In the rows, zero is written as 128.
Each row of X is roughly a mix of the hidden directions of one of 3 groups.
X (103 x 15):
[[102 123 119 156 135 140  89 132 177 132 154  88 114 139 117]
 [130 124 140 114 111 155 149 156  67 105 137 139 102 153 114]
 [144 102 180 138 111 111 123  86 127 131 107 153 119 139 162]
 [123  81 110 154 109 140 169 165 114 132 131 112 127 102 105]
 [129 109 137 136 109 158 133 167  77 101 140 136 106 152 103]
 [105  98 107  77 125 158 157 109 132 156 135 137 148 146 143]
 [128 129 170 164 125  98 183 143 119 144 142 136 110 143 134]
 [132 144 177 166  91 105 129 153 123 120 126 120  89 137 123]
 [ 99 110 107  72 106 178 120 120 124 145 115 134 128 134 142]
 [116 111 101  83 117 167 162 125 132 172 134 130 150 127 125]
 [114 112 100  74 122 117  80 132 134  93 106 131 135 132 125]
 [114 123 104  82 153 108  91 120 148  90 109 134 157 136 124]
 [112  99 117 142 133 172 166 117 109 121 124 100 121  98  91]
 [ 95 108 145 153 111 119 147 192 132 138 132 112 145 128 106]
 [107 149 173 119 140 122 123 135 126 146 157 114 177 128  89]
 [ 97 113 153 120 122 148  97  97  93  95  97 120 113 143 106]
 [146 159 106  83 120  89 121  92 137 144 131 150 116 100 130]
 [153 142 139 161 143 125 157 168 147 136 147 103 165 141 155]
 [118 117 151 163 140 170 102 146 129 107 128  90 123 162 105]
 [171 163 120 109 123  78 139 129 142 144 143 137 155 107 147]
 [104 124 153 142 135 143 175 108 102 140 131 131 127 136 185]
 [135 135  95 145 137 110 162 134 171 167 154 136 127 102 155]
 [150 126 104 114  78 106  91 173 139 133 129 148 127 134 145]
 [123 121 124 129 184  96 146  98 130 104 132 135 161 142 160]
 [141 128  84 106 145 148  68 108 138 108 118 115 144 118 119]
 [110 128 121 124 122 140 140 170 119 140 156 104 163 108  75]
 [101  96 139 130 128 181 119 159 107 112 122 117 116 163 105]
 [131 171 159 111 161 104 115  87 124 141 150 128 161 134 126]
 [ 90  87 119 161 140 180 126 136 139 133 119 125 100 137 113]
 [126 170 178 170 117  99 137 151 134 110 117 126 122 112 119]
 [118  87  89 147 113 143 151 152 116 128 140 100 113  94 100]
 [148 121  80 101 120 157 105 145 136 156 132 126 131 107  85]
 [136 168  68 101 117 120  92 134 127 133 144 113 132 105 122]
 [116 101  85  78 142 157 151 121 120 159 131 138 148 129 137]
 [149 166 151 183 131 137 148 149 125 154 132 124 117 100 107]
 [133 110 160 165 140 160 134 164 114 107 114 106 159 159 126]
 [139 159 156 119 138  97  99 107 145 128 117 156 126 161 172]
 [148 127 135 103 117  97  70 113 139 115 103 132 162 117 104]
 [132 171 175 170  99 114 141 151 131 120 121 109 121 109 122]
 [130  84 159 158 112 110 144 125 134 123 101 148 101 143 168]
 [166 115 113 188 152 128 115 102 114 130 159 130 113 118 128]
 [124 127 147  90 115 128  92  99  89  97  96 137 124 134 101]
 [160 137 137 110 122 119 175 134  75 124 112 164 138 123 138]
 [164 165 134 119 140  94 149 138 150 141 140 113 171 127 159]
 [112 111 109 134 122 144 143 138 110 138 154  92 145  88  77]
 [147 138  91 122 166 111  93 112 143  95 126 116 167 110 118]
 [ 82 105 104 158 137 140 123 117 177 150 141 114 105 118 139]
 [136 110 114  96 111 114 106 103 107 126  94 175 124 102 101]
 [135 124 117 101 136 104 142  94 140 149  87 162 155  96 145]
 [152 120  74 124 106 139 119 110 126 114 102 135  86 117 160]
 [119 121 121 173 140 148 142 169 165 141 162 100 129 141 141]
 [115 122 142 142 157 156 166  71 110 122 109 109 117 111 125]
 [126 121 117 139 101 109 111 171 151 120 102 148  99 154 169]
 [104  83 116  73 109 130 130 110 134 126 134 137 129 168 145]
 [ 86 112 130 133 137 133  81  98 175 128 116  98 130 129 126]
 [160 122  90 157 162 161 131  97 116 153 150 117 140 110 137]
 [ 98 125 168 133 146 138 143 140 124 139 156 107 163 121  78]
 [ 87 114 138 182 140 139 118 121 161 123 138  88 125 137 145]
 [144  92 107 130 133 101  76 119 129 101 141 145  98 149 109]
 [126 135 102  85 112  84 132 102 135 145 130 163 124  93 142]
 [111 140 176 154 102 117 160 157 104 135 119 136  93 128 145]
 [121 125 124 144 138  99  89  95 182 138 115 113 154 105 131]
 [103 106 116 140 121 144 147 151 115 136 151  92 141  96  77]
 [ 94 145 164 123 111 114 104 150 132 149 149 108 167 121  92]
 [150 133 141 172 149 108  77 109 140  92 133 130 109 138 116]
 [133 164 114  92 129  85 127  83 152 145 134 132 125 104 147]
 [104 113 111 138 128 144 154 159 115 138 151  94 147  98  81]
 [114 137 204 129 142 130 128 127 139 131 120 145 153 162 125]
 [167 103 111 126  92 113 120 151 135 123 110 165 111 144 168]
 [147 135 110 108 101 116 104 193 141 133 144 148 149 145 120]
 [116  79 124  88 111 118 152 112 136 140 147 137 127 176 136]
 [165 144 122  72 118  96 120 121 115 133 110 161 150 111 120]
 [ 97 116 140  69 119 107 121 127 151 105 112 134 141 169 132]
 [123 114 135 131 140 137 155 108 103 142 159 100 157  93  81]
 [ 95  89 178 164 116 114 151 157 131 138 126 119 134 131 120]
 [111  91 149 148 133 136 163 121 107 139 151 102 146  99  87]
 [105  94 129  73 101 100 153 131 138 124 132 133 139 164 134]
 [123  87 165 145 133 143 165 105 107 137 143 114 146 106  93]
 [118 105  97  91 155 119 139  92 134 112 136 126 174 138 155]
 [110 124 117 149 136 133  80 125 185 137 147  93 121 131 113]
 [107 120 165 146 151 166 119 114 120 107  95  93 140 160 126]
 [121 140 161 136  85 129 137 176 119 148 116 132  85 128 107]
 [152 151 153 185 116 142 148 145 120 161 140 117 101 115 112]
 [142 144 180 120 143 133 127  97 136 121 100 161 132 163 158]
 [103 149 182 144 122 108 179 146 119 132 117 134 121 137 150]
 [135 126  90  88 155 110 101 141 151 118 117 137 155 120  86]
 [160  99 111 163 154 128 155  97 121 154 169 127 126 145 135]
 [171 159 149  99 120 119 151 144  77 111 129 138 142 143 128]
 [143 131  88 120 147 128  72 107 142  94 124 119 153 106 117]
 [138 150 178 178 107 104 142 148 122 126 131 116  97 135 129]
 [131 119 121 118 166  70 116 115 146  86 130 135 154 145 126]
 [138 113 101 140 122 136 128 112 137 109  89 142  77 136 174]
 [142 149 155 172 102 138 119 161 115 143 124 127  82 113 107]
 [148 154 139 154 134 134 176 164 115 128 164 108 128 147 154]
 [153 114 129 117 124 144 103  85 138 107 108 158  86 147 158]
 [123 134  91 125  99 126 107 191 150 118 112 136 109 144 145]
 [132 135 139  75 117 115 114  92  89 110  94 152 126 123 116]
 [136 177 158 173 129 112 117 153 126 107 110 119 123  95 118]
 [118  99 141 163 130 172 147 176 106 114 133 121 125 156 124]
 [135 103 157 155  93 123 160 136 116 156 153 135  87 153 126]
 [124  86  88 142 101 146 147 156 116 129 136 106 118  93 101]
 [114 109 153 181 144 165 136 150 128 113 123  95 140 157 133]
 [108  72 176 163 124 132 157 122 129 124 114 128 110 133 130]]
One row of each group comes first, with its name. Which group is each row after those in?
[106 133 128  92 113 122  88  80 109 111 114 134  95 123 105] => <33>
[118 155  82 117 100 109  95 174 135 138 143 112 137 114 119] => <117>
[ 99 152 177 137 105 135 171 150 112 142 110 127 114 126 154] => <115>

[142 128  96 130 116  80 135 124 154 153 143 160 135  84 143] => <33>
[133 164 154 109 158 117 124  86 114 143 156 122 168 122 109] => <117>
[107 130 107 152 136 133 176 142 153 155 164 123 107 123 164] => <33>
[117 106 145 177 122 160 122 163 108 101 143 107 116 154 112] => <33>
[140 132  80 107  84 136 102 167 126 135 138 122 136 106 105] => <117>
[140 143  98 123 158 105  94 117 139  86 119 116 169 102 126] => <115>
[139 154 142 171 137 156 174 126 122 169 142 123 137 104 131] => <115>
[155 160 137 168 139 106  92 147 142 109 123 125 121 105  87] => <115>
[128 111  81  78 107 157  92 141 128 138 118 125 125 117 106] => <115>
[144 116  61 121 120 156 130 112 118 114 121 118  94 100 128] => <117>
[125 118 133 121 117 162 162 168  79 115 143 138 104 155 123] => <33>
